(in the rows, 128 means zero)
Rows swapped in pairs by one turn or mirror: which row each one swaps with:
The rows were stretched afterwards, more along some directions than others.
dap: [141 153 109 112 126  91 120  97 109 141 148 140 122 139 128 130  98  87]
fivel: [164 146 121 116 136 112 115  74  80 116 143 152 122 103 107 147  86 115]
boro: [140 150 112 127 146  92 131 117  92 140 174 120 121 107 128 130  72 125]
tolub: [133 125 105 135 156 100 119 111  83 140 176 136 152 101 107 139 113 120]
zap: [151 125 130 111 133  83 113 111 101 145 168 149 137 125 113 144 130  89]
foni: [140 140 110 131 142  96 111 105  78 142 153 118 145 104 120 151 106 133]
pez: [155 123 123 114 133  97 119 101  91 137 166 147 134 122 101 149 121  97]
Nenil: [146 156 112 129 130 103 123 101  75 136 169 136 135 137 132 135 100 107]
sol: [148 129 125 107 133  84 118 105 103 136 168 155 136 117 110 148 130  93]
Gelur: [151 161 110 159 141 105 113 115  80 133 136 112 123 125 115 155  67 142]
Lidek: [140 158 126 119 150  98  96 114 101 141 130 116 114 110 130 145  99 119]
Zokez: [150 134 126 114 124  97 121 108  83 137 160 143 134 125 104 154 118  95]
dirop: [162 145 130 143 151  91 112 108 123 153 128 119 111 110 126 139  83 128]
Vil: [148 148 131  98 135 102 113 109  94 145 155 154 147 122 116 136 128 104]
migu: [146 160 107 150 140 112 114 115  92 138 157 121 143 133 132 157  90 110]
Nin: [140 158 112 141 156  70 118 119 105 160 160 119 128 115 125 143  80 123]
lali: [138 135  92 144 134 118 134 116 108 141 143 141 141 131 114 124  98 137]
Rudip: [162 147 126 133 142 100 115  80  78 126 133 130 121  99 106 140  67 130]
nof: [139 127 117 135 154  90 112 102  80 138 168 134 153  89 112 143 112 125]
nove: [152 157 108 121 121 116 123  82  84 126 144 140 125 101 111 136  83 125]
geba: [139 158 116 103 131 106 118 115  96 149 162 148 144 124 113 132 121 107]
tiguv: [154 134 112 151 150 108 125 120  87 137 153 103 127 111 125 145  89 127]
Nobim: [144 163 120 109 133 111 121 106  95 146 151 153 136 118 110 133 116 113]
Sotik: [145 131 119 102 119  87 125 104  98 141 167 155 134 125 113 142 127  94]
bufiv: [157 133 123 131 147 109 116  88  95 123 125 125 107 105 105 134  69 122]
lukin: [171 152 132 122 141  80 103  97  70 123 163 119 137 116 123 166  83 107]
reze: [143 158 129 107 125 104 122 112  93 150 149 144 142 128 113 129 119 107]
bir: [144 153 122  97 129 104 124 103  89 146 149 150 142 120 107 129 118 109]
bupa: [138 143 107 132 124 109 133 122  88 129 117 119 126 137 122 138  93 120]
rer: [135 134 112 119 143  95 116 123  90 126 167 136 150 108 122 143 105 108]
Zor: [134 142 115 127 141 102 121 105  68 137 159 133 152 100 113 154 117 128]
Pabib: [150 150 122 151 146  80 124 111  95 135 148 134 126 120 123 152  84 133]
bes: [146 137 129 143 164 104 107 120  87 145 128 127 120 116 126 145 100 119]
Dom: [132 139  93 139 146 101 122 115  86 141 163 123 141 118 119 145  99 132]
seva: [151 160 140 117 149  74 109 119  72 150 166 111 135 107 137 153  98 107]
tav: [133 114 107 123 152 105 104 109 105 126 149 121 114 117  99 132  85  95]
maten: [165 157 143 141 132  92 127 115  79 147 155 118 132 114 136 156  96 128]
faru: [137 148 118 125 126 108 129 113  91 118 155 127 128 147 128 155  94 104]
Fodum: [152 146 107 112 120 120 129  85  97 122 144 147 120 109 107 130  88 115]
sasos: [139 129 135 159 152  99 124 117 106 163 143 131 138 119 121 125 111 124]
kud: [155 147 130 146 143  83 125 115  71 141 156 118 158 112 132 148  91 122]
vefur: [145 163 129 106 131 102 121 110  91 151 163 148 148 126 120 137 120 107]
mimig: [141 133 139 136 149  79 112 120 111 153 145 131 127  98 132 138  95 114]
foge: [135 121 118 138 164 112 102 126 100 129 169 122 119 130 119 142  91 110]
Topif: [157 132 136 116 132  83 118 106  91 146 156 143 131 115 112 151 121  94]
Gizul: [154 123 129 113 132  88 119 108 102 138 161 149 132 118 105 143 121  94]
Gal: [140 133 135 116 154  75  90 122 108 137 135 115 122 104 129 143 100 121]
dezed: [139 129 147 133 133  96 125 111  80 144 136 118 134 111 126 124 115 114]
Tiva: [146 155 143 133 137  92 111 124  72 159 141 108 137  91 128 150 101 145]
kel: [142 137 109 139 135 130 114 121  88 125 162 126 131 113 116 151  94 117]
bov: [146 146 130 132 136 109 104 118  85 145 159 107 123 106 133 151  90 114]
Vod: [149 148 130 116 142 112 117 102  86 145 147 144 143 121 105 130 116 108]

tiguv swaps with boro
Nobim swaps with sol
bupa swaps with foge
lali swaps with tav

Rows swapped in pairs by one turn or mirror: which row each one swaps with:
The rows were stretched afterwards, more along some directions than others.
vip: [158 140 115 132 142 151 148 110 137 128 123 116 143 141 114 135]
panaf: [149 129 139 127 112 140 117 128 128 134 138 119 138 126 130 124]
Molid: [133 142 103 126 139 143 131 129 140  90 126 127 117 122 129 148]
gumap: [130 130 127 138 131 145 132 120 145 118 120 111 137 131 131 126]
Geze: [147 151 123 109 136 145 160 114 120 133  99 108 142 136 112 145]
fima: [135 136 123 124 122 139 135 125 145 125 109 115 143 140 129 124]
meb: [151 134 140 120 116 135 117 125 123 130 140 120 135 116 126 134]
tezet: [130 138 131 130 129 135 128 130 143 121 108 115 138 133 133 124]
geval: [162 135 119 124 147 149 149 111 128 108 115 125 117 126 125 150]
vavev: [127 127 126 132 124 134 142 133 118 132 115 115 135 131 137 127]
fak: [128 112 118 153 125 152 140 121 140 110 153 121 131 120 115 135]
piv: [116 116 146 137 130 127 144 127 117 116 118 132 111 136 150 119]
gov: [147 142 100 124 137 139 153 126 146 125 116 144 142 152 124 139]
Bapi: [115 134 106 111 126 123 133 142 137 134 113 137 138 161 116 121]
relo: [154 131 138 127 113 137 116 126 128 128 136 117 131 122 134 130]
gil: [135 145 142 117 132 137 146 115 129 107 111 114 133 108 137 145]
Pib: [128 114 144 138 129 117 116 126 127 131 129  88 129 117 131 127]
Bimeb: [136 145 131 133 150 132 149 123 136 108 108 131 130 137 133 128]
Koval: [148 124 140 122 115 133 113 122 121 132 141 116 135 121 127 130]
mez: [145 123 144 120 118 126 108 131 123 131 137 121 131 121 128 123]
gire: [139 156 118 122 130 150 158 117 147 131 112 145 136 157 135 129]
Mamav: [155 125 131 128 122 113 123 133 132 147 127 116 140 128 117 129]
pona: [135 143 108 132 129 157 158 118 136 131 123 137 135 150 115 124]
lig: [151 130 138 119 110 133 118 130 125 133 134 115 138 124 126 127]
supu: [124 116 130 137 150 136 125 119 135 100 128 111 122 111 130 137]
rogi: [118 119 142 131 127 132 147 122 115 119 117 130 112 133 147 128]
mune: [136 134 125 117 142 117 104 151 126 135 139 142 135 121 114 122]
tuzup: [121 116 150 133 135 126 143 128 111 114 115 128 109 127 146 125]
pofu: [152 134 138 117 113 132 116 134 123 142 134 123 140 126 123 127]
ragif: [142 116 106 125 143 128 131 117 135 119 134 124 148 141 106 135]
fud: [147 143 121 128 154 136 147 119 135 109 110 125 132 136 120 137]
bama: [122 113 152 132 132 123 134 122 109 118 122 122 111 122 145 128]
Sorem: [129 117 151 154 139 154 133 109 132 111 138 120 115 104 144 127]
Lud: [111  99 141 148 133 109 125 132 132 113 125 122 117 117 146 126]
boz: [124 128 154 134 131 122 128 133 128 131 122 110 128 103 137 128]
Kab: [139 149 125 126 123 133 134 127 129 121 125 108 153 130 123 135]
Dud: [130 146 120 133 146 151 124 119 146 105 139 133 139 123 128 139]
doz: [125 115 151 137 127 128 143 120 112 117 116 120 114 130 150 123]
fipa: [141 127  96 138 129 145 153 131 141 116 126 124 113 151 120 144]
Fid: [143 148 127 129 149 135 150 123 135 114 104 131 140 140 123 130]
lofem: [118 111 151 135 133 126 145 123 112 116 116 131 108 127 146 122]
nem: [115 117 151 137 131 126 141 130 113 116 118 129 112 125 152 125]

mune swaps with vavev
fak swaps with fipa
Kab swaps with Bapi

Rows swapped in pairs by one turn or mirror: which row each one swaps with:
The rows were stretched afterwards, more along some directions than others.
fir: [102 127 124 131 135 128 143 148 134 118 111 108 116 121 147 118 131]
rut: [116 120 121 137 141 131 140 142 131 135 122 114 111 118 158 116 122]
ved: [106 118 112 124 144 118 140 133 132 124 120 116 115 124 150 115 129]
noba: [123 138 135 108 136 115 162 130  98 131 130 116 117 112 158 150 118]
pak: [135 136 128 111 135 125 127 120 127 113 129 131 127 116 137 140 122]
febob: [125 142 150 110 118 128 122 130 130 115 119 123 123 105 134 139 128]
Siv: [ 98 125 128 118 126 143 135 128 116 119 125 112 114  91 128 122 146]
Digen: [116 136 133 112 122 121 124 104 123 108 125 124 119 101 135 138 126]
Zabuv: [125 143 167 117 118 123 129 131 132 121 118 126 126 105 134 134 123]
Nefa: [122 127 105 127 138 125 141 142 134 121 113 110 110 130 151 121 121]
fufa: [124 144 135 111 130 113 153 119  97 123 125 122 113 108 151 142 115]
Nebo: [115 151 139 106 124 126 161 135  95 123 119 102 108 107 163 155 116]
povi: [135 108 107 140 144 113 147 110 124 148 134 118 122 127 140 138 118]
duza: [106 136 140 116 139 147 129 134 113 124 121 125 117  89 126 121 145]
nev: [125 140 147 111 127 130 130 123 132 113 130 123 135 110 132 141 129]
Tizuz: [135 119 107 139 140 123 144 133 135 136 124  99 124 124 155 137 117]
Tafer: [106 136 137 118 130 155 141 145 102 121 129 102 118  96 134 136 144]
kug: [136 114  94 142 142 126 154 126 125 142 132 106 133 144 142 146 117]
gor: [128 140 131 113 118 134 149 121  96 139 132 114 121 123 134 139 146]
Giga: [123 143 151 102 126 117 125 118 123 116 114 120 118 103 144 136 116]
suto: [131 139 133 127 120 142 143 133 116 138 136 108 126 134 135 141 151]
sabe: [110 127 121 116 138 140 145 119 108 123 125 119 112  93 138 136 138]
Pali: [123 143 161 115 121 124 124 123 135 115 116 130 125  96 137 132 125]
lisuf: [128 148 130 118 122 138 150 133  99 136 132 108 123 130 133 145 145]
fupo: [119 117  97 136 148 119 151 132 126 130 120 114 117 130 149 119 117]
Zukud: [125 143 134 111 127 118 145 126  95 138 138 121 109 109 149 145 116]
lenu: [130 133 120 118 124 132 149 123 109 130 128 115 120 139 140 142 148]
Zem: [136 117 125 151 129 122 148 138 143 146 129 108 130 124 143 133 124]
Dusot: [122 143 131 113 129 115 152 127 101 129 129 113 112 105 160 149 108]
panis: [116 140 127 109 119 127 137 124 112 135 129 115 116 119 129 128 148]
kugu: [108 129 138 115 129 145 136 126 118 129 130 119 119  89 130 130 141]
Pufif: [130 111 115 142 135 118 148 118 137 147 138 109 133 133 136 137 129]
Midu: [129 115 121 145 129 126 142 132 130 145 127 104 121 120 141 139 126]
Nozi: [122 145 147 114 130 127 120 116 127 117 125 134 124 102 132 136 120]
nas: [140 114 125 150 130 121 154 135 137 150 127 108 133 136 146 138 124]
ged: [132 131 135 118 115 128 150 128 107 143 135 116 123 126 135 137 153]
kavu: [110 117 104 132 148 133 134 143 126 133 129 116 112 116 145 116 119]
Toda: [120 140 146 112 119 111 165 132 103 131 124 112 117 111 153 148 123]
Giru: [102 125 109 129 131 130 144 141 131 118 112  96 107 122 159 123 129]
gafal: [132 144 140 113 132 119 153 130 105 142 130 125 112 107 161 143 112]
Pigo: [108 120 107 132 141 123 139 139 131 127 118 108 114 127 153 119 115]
buf: [138 103 106 152 132 122 153 126 134 152 140 109 132 138 145 140 122]
Punu: [124 143 141 117 128 119 157 126  92 128 122 108 101  99 157 151 113]
zoraz: [107 135 121 122 135 151 131 129 112 121 124 115 116  94 131 121 145]

nas swaps with Pali
buf swaps with Nozi
Pigo swaps with Dusot
Siv swaps with lisuf

